One turn moves every row onto another: examples first, then more rows asked:
tus: -11  30  -19  9  23  9  -18  -8  26  0  -3  15  18  6  17  -22  -20  7  -1  18  12  -35
gunor: 20  -13  -33  -15  -3  -27  -21  -20  -22  13  -14  7  -16  -7  23  -10  -3  -5  -4  -7  -15  -6
Kofa: 16  26  -1  -5  15  8  -5  -40  9  -23  -20  -7  11  4  16  -9  5  19  -31  25  31  2
vam: -18  7  10  0  -9  -12  7  -5  -24  7  -22  -3  19  7  52  46  -12  13  -17  -8  -6  9
nakob: 30  40  12  29  -18  28  4  -3  14  8  2  21  -4  -20  53  32  -4  10  -3  -13  -4  19
telas: -3  9  -6  14  -13  -5  20  -1  -28  5  -4  24  13  -9  44  60  -4  12  -2  -24  5  7
Boke: 2  7  16  -8  2  -6  -12  -7  11  21  11  -1  -13  -11  52  -24  19  21  0  -27  -15  -13
Mufi: 24  -12  -37  -4  -7  -24  -16  -16  -25  11  -5  24  -19  -17  11  -3  4  -3  4  -15  -10  -10
zov: 7  42  14  -19  14  11  8  -14  18  2  -5  -11  6  -22  -31  56  -4  -9  -8  -28  4  9
Rifi: -8  42  -8  -20  7  21  3  -5  27  1  -5  8  -3  -6  -37  48  -1  -3  -14  -16  7  20
nuvup: 15  11  4  -2  1  -2  -2  -7  8  20  21  12  -16  -19  53  -16  20  18  7  -37  -7  -11
bup: 0  3  16  3  -3  -4  -8  -2  8  21  18  16  -15  -20  35  -20  25  25  8  -35  -13  -19
vuviz: 39  -4  -13  -7  29  30  2  9  -31  2  6  -3  12  -40  7  19  3  -10  -6  8  -23  -14
suzug: -3  46  -11  -27  10  21  4  -10  29  1  -7  -2  -2  -1  -24  47  -5  -7  -20  -13  8  25
virof: 1  41  20  -23  15  9  3  -14  17  3  -10  -17  7  -19  -32  51  -5  -7  -12  -24  -1  9
Zet: 9  -18  -23  -6  -8  -27  -26  -14  -23  13  -14  16  -16  -12  2  -11  5  2  0  -9  -18  -15
kor: -29  0  20  17  -18  -11  5  4  -27  7  -17  20  16  -6  20  49  0  21  -5  -15  -9  -3
kad: -1  17  13  15  4  8  -9  -28  7  -22  -16  19  8  -10  -24  -6  20  31  -18  22  26  -13
pubi: -10  28  -22  20  18  11  -13  -4  24  -1  6  32  15  -3  3  -15  -13  8  7  10  17  -40
ziref: 30  28  -17  14  10  16  10  -35  4  -26  2  27  3  -15  0  8  15  20  -11  7  44  -2
Kan: 30  -6  -3  -12  30  26  -6  8  -28  3  -5  -17  16  -32  7  11  0  -7  -14  14  -31  -13
mivov: 7  43  14  -25  16  11  7  -17  18  3  -8  -19  7  -19  -23  54  -8  -10  -12  -25  1  12
Magup: 2  28  40  40  -28  23  -10  6  15  10  -8  28  -1  -22  17  23  3  22  0  -8  -18  4
Kemug: 25  -9  -1  -3  25  28  -5  13  -31  4  1  0  14  -40  -9  14  6  -3  -7  10  -29  -21
Tek: -13  41  -2  -26  8  18  -2  -8  28  2  -13  -4  0  1  -33  43  -4  -3  -21  -9  2  21
faki: 7  33  36  19  -16  19  -15  -4  18  11  -21  -4  3  -4  51  15  -10  17  -18  4  -23  15
dufe: 3  35  -33  13  23  13  -8  -10  23  -1  8  24  15  1  23  -13  -19  2  5  10  22  -33

Kan goes to -> Kemug
virof goes to -> zov
tus goes to -> pubi
And these:
Rifi goes to -> suzug
Zet goes to -> Mufi
Boke goes to -> bup
nakob goes to -> faki
vam goes to -> kor
ziref goes to -> Kofa

